(in the rows, 128 means zero)
A single turn carries every row of the set below to another of its rows. Some are shown first; where does it send the rows asked next?
rif: [109 164 114 133 129 126 134 126 158  76 143 145  98 157 146 107 156 156
 147 114 142]
Vagot: [112 122 170 107 134 156 154 133 100 104 116 126  79 139 121 102 162 117
 157 118 140]
sab: [117 109 147 138 112 149 130 130  88 129 112 140 109 146 132 144 119 111
 142 161 139]
dof: [104 131 131 123 105 143 136 107 179 108 159 145  87 154 152  88 140 145
 110 149 137]
Vuza: [ 93 125 111 152 125 128 138  91  84 123 154 138 146 157 125  88 121 109
 124 123 137]
mebes: [115 141 127 111 127 136 138 143 128 104 148 133 100 150 132 128 156 115
 143 121 211]
mede: [113 151 118 120 136 136 143 119  70 109 151 121 113 173 159  68 131 102
 110 116 127]
Mulag: [109 134 117 112 115 135 137 129 122 130 140 138 134 154 137 118 134 123
  88 149  81]
zabil: [102 132 124 112 115 147 146 121 142 126 151 130 139 149 108 101 144 134
 102 147  89]
kubog: [112 152 136 125 130 132 147 136  91 110 151 123 109 160 146  53 121  90
 119  98 126]
viti: [100 139 108 132 134 133 139  97  66 113 152 129 132 173 147  83 131 112
 115 128 131]
fanor: [108 121 129 116 112 144 141 130 136 135 148 136  84 148 152 134 137  95
 115 140 201]
Rafup: [118 133 155 112 142 145 144 136  77  96 105 133  87 146 141 125 157 120
 160 121 142]
fuvo: [120 170 100 152 117 121 125 138 148  82 138 150  96 158 162 130 135 140
 138 122 141]
kurud: [109 172 108 131 131 128 151 148 120 108 125 129 108 143 140 120 149 112
 117  99  80]
veli: [104 139 138 145 122 124 149 130 107 119 153 130 122 146 122  56 112  87
 128  93 132]
Luta: [ 94 127 126 157 121 121 145 108 103 124 152 139 139 146 111  74 112 100
 131 105 136]
led: [104 115 139 102 118 142 142 125 142 129 153 135  90 147 144 120 152 107
 117 135 206]
nodu: [117 148 118 125 122 135 135 151 122 110 143 128  95 153 142 144 145 104
 140 124 209]
los: [106 126 139  97 123 136 140 130 138 112 151 135  97 147 133 120 160 118
 132 126 211]
Vuge: [119 157 106 156 105 126 123 137 154 104 138 152  93 156 173 129 112 125
 117 143 134]
fivez: [116 137 123 129 114 142 136 144 125 128 145 130  87 151 155 143 135  95
 124 136 203]
nesor: [104 167 117 129 132 139 157 142 137 105 135 121 113 139 109 104 161 125
 130  98  90]
Vifiz: [110  96 165 133 107 161 142 126 112 137 121 134  99 139 114 118 122 105
 139 160 141]
rik: [111 137 119 139  97 139 128 123 170 115 151 153  88 155 166 109 116 130
 104 155 130]
ralo: [113 155 108 121 122 128 141 142 114 124 126 136 117 150 154 129 137 112
  97 129  79]
sesa: [ 98 145 124 121 125 150 153 130 147 113 149 123 130 142  93  94 156 134
 124 121  95]
pel: [105 146 127 118 122 140 137 110 173  87 156 143  92 158 140  88 160 157
 133 127 144]
zilu: [123 126 144 127 128 140 130 137  70 109 103 137 104 151 144 147 139 116
 152 145 140]
rifo: [107 104 179 120 119 165 154 128 117 126 127 127  83 134 111  97 142 113
 148 136 142]

mede moves to viti
fuvo moves to Vuge
sab moves to Vifiz
Now find these:
fanor moves to led
nesor moves to kurud

A single turn carries every row of the set below to another of its rows. Some are shown first; where does it send the rows asked next?
sud: [142 116 136 116 127 121 118 127 115 122 152  99 141 132 124 123 160 143
 143 139 120 113 120 144 105 102 153 140 158 118  77 111 113 138 117 152
 128 177 109 110 117 114]
pur: [108 141 116 121 111 146  78 144  67 111 142 141 163 125 130 107 150 139
 131 107 125 128 144 129 140 102 139 101 109 136 130 167 122 112 130 118
 120 120 142 160 185  94]
vog: [143 114 135 120 125 120 114 133  94 126 152 108 134 129 120 131 162 140
 148 145 118  99 123 135 118 102 150 120 154 117  79 103 111 139 121 153
 126 174 104 115 124 105]
voge: [147 124 147 135 135 125 119 111 111 123 137 105 136 145 138 139 161 133
 138 152 110 123 124 139 124 106 146 129 144 123  62  97 101 131 137 159
 144 165 119 118 114 101]
Zuku: [162 125 121 100 138 135 113  99 147 137 118 131 104 128 136 131 151 120
 101 111 126 121 125 109 112 126 112 143  97 101 110 148 146 126 179 130
 139 156 156 153 123 117]
gabu: [146 121 145 127 133 125 122 112 125 119 142  97 143 142 135 131 160 140
 137 144 115 126 122 146 109 103 151 144 151 121  67 107 109 133 127 155
 139 172 117 112 110 112]
Ruzo: [145 115 123  82 145 127 118 125 136 145 130 132  90 106 122 125 148 133
 110 105 140 107 117 125 105 127 119 131 111 103 128 155 155 141 155 127
 123 159 139 154 133 105]
zona: [126 140 147 153 152 117  96 126 106 105 110 111 121 154 146 101 143 114
  97  95  92 108 145 152 146 142 136 131 136 143 149 145 112 150  91 152
 176 128 105 106 123  80]
nezu: [146 119 142 133 128 123 114 125  91 127 141 112 130 137 130 140 162 132
 145 152 111 105 126 132 129 106 145 116 145 120  69  94 103 136 133 156
 136 168 112 120 122  97]
mibe: [150 137 117 151 122 115  80 127  91  95 119 110 141 156 139  88 148 105
 107  92  86  86 154 118 135 132 134 135 138 137 154 149 117 136  96 148
 160 139  99 100 129 106]
Vudo: [125 146  95 141 118 136  94 154  96 111 137 131 115 125 125 115 114  96
  92 144 141  98 184 166 110 137 146 119 146 132 155 119 110 143 138 107
 137 116 153 159 152 141]
bozez: [108 145 133 117 125 149  97 126 122  99 138 120 173 133 146  97 145 147
 120 104 130 167 138 157 113 103 146 142 111 147 124 184 125 105 122 117
 127 117 150 150 168 111]
zire: [162 118 126  91 143 129 120 120 122 140 127 136  81 105 127 133 148 125
 116 117 136 100 123 112 114 127 118 114  99 110 126 147 151 131 166 126
 122 149 133 162 138 101]
mitu: [130 139 126 155 135 117  78 129  91 108 111 117 133 162 139  97 147 108
  99  89  85  93 149 132 151 139 130 131 139 130 148 140 112 148  97 152
 174 139 112 103 125  90]
nes: [109 137 117 109 113 145  87 143  94 103 149 128 171 121 130  92 147 146
 130 103 132 140 140 143 115  99 146 126 118 140 136 183 130 109 116 114
 112 124 138 152 180 111]
lutab: [125 146  96 135 119 135  96 151 113 107 140 124 120 124 125 108 112  99
  89 140 145 105 182 174  97 136 149 134 150 134 157 129 113 142 130 105
 133 120 152 155 148 150]
Toged: [146 122 119  87 143 132 113 112 151 144 125 130 104 121 128 123 150 131
 100 101 135 118 119 124 105 127 117 147 109  99 118 154 152 137 164 128
 133 163 152 150 124 115]
zofe: [161 135 132 148 131 114  98 123 105  82 121 100 130 147 145  87 144 107
 113 101  93  96 154 129 122 131 142 140 135 151 157 157 120 129  88 145
 153 127  88 103 129 107]
Lege: [108 149 132 135 123 152  82 128  80 114 127 142 161 138 143 119 149 133
 121 114 118 149 143 136 154 108 135 102  97 141 115 158 110 109 144 123
 140 109 157 163 177  84]
Vuv: [146 137 151 150 150 115 107 123 113  90 115 100 119 147 150  94 140 113
 106 103  96 109 145 150 130 137 143 136 135 157 153 154 117 136  85 147
 164 121  92 106 124  90]
mep: [107 152 143 134 133 155  94 115 112 105 125 129 167 142 155 113 146 137
 112 114 122 171 139 153 136 108 139 128 100 146 111 169 113 105 138 123
 144 108 160 158 166  94]
lukez: [126 152 104 150 125 138  96 145 100 113 127 133 113 131 132 123 114  91
  86 149 136 107 186 168 119 140 143 117 138 137 146 114 103 140 148 109
 146 109 160 162 150 134]
nuku: [128 154 108 151 128 141 101 136 119 108 126 126 117 137 140 121 111  92
  82 149 137 120 184 177 111 140 144 132 138 140 142 118 103 136 146 109
 150 109 164 158 142 142]
zotuk: [172 123 123 102 138 132 117 105 128 135 120 134  92 120 135 137 151 116
 111 121 126 110 129 103 117 124 113 122  90 109 115 144 144 121 179 128
 132 145 143 160 132 108]
Sadi: [126 150 104 141 124 140 103 141 126 104 132 119 122 132 135 111 111  98
  84 142 142 122 182 178  97 137 149 142 145 138 148 127 109 137 138 107
 142 114 158 154 141 151]

Vuv moves to mitu
mep moves to pur
lutab moves to nuku
Now find these:
Zuku moves to zire
sud moves to voge

A single turn carries every row of the set below to another of its rows. Some are shown first; where does it send the rows asked next?
Meden: [134 165 103 112 151 120 151 152 156 127 111 144 161 130]
kep: [114 161 135 104 149 102 167 119 126 107 101 148 147 112]
zudu: [156 156 131  97 151 102 159 135 161  99 123 137 170 129]
bep: [151 158 132  91 116 133 139 107 107 110 173  97 127 109]
pelum: [124 145 127 125 120 139 103  97 108 152 137 108 139 122]
lag: [116 172 109  98 151 108 167 139 131 114 105 144 145 111]
Moki: [160 146 124  83  94 121 101 120 123 137 156 131 135 153]
zosa: [142 158 112  89 155  92 158 137 145 108 115 140 169 124]
tis: [180 132 124  79 128 120 100 128 122 134 146 151 132 150]
Zakas: [150 163 137  95 117 146 149 109  93 116 168 132 117 101]
dinup: [125 165 121 115 137 130 151 150 160 127 106 159 148 137]
pilo: [132 138 125 131 153 153 104 110 108 152 130 132 127 114]
Buno: [159 149 135  83 147 134 143 112  97 102 163 121 111  99]
repu: [145 145 133 137 132 158 110 104 117 157 148 131 148 117]
dofu: [175 139 138  82 106 112 108 108 109 135 153 151 151 141]

pelum moves to bep
kep moves to zudu
repu moves to Zakas
Now find these:
pilo moves to Buno
zosa moves to Meden

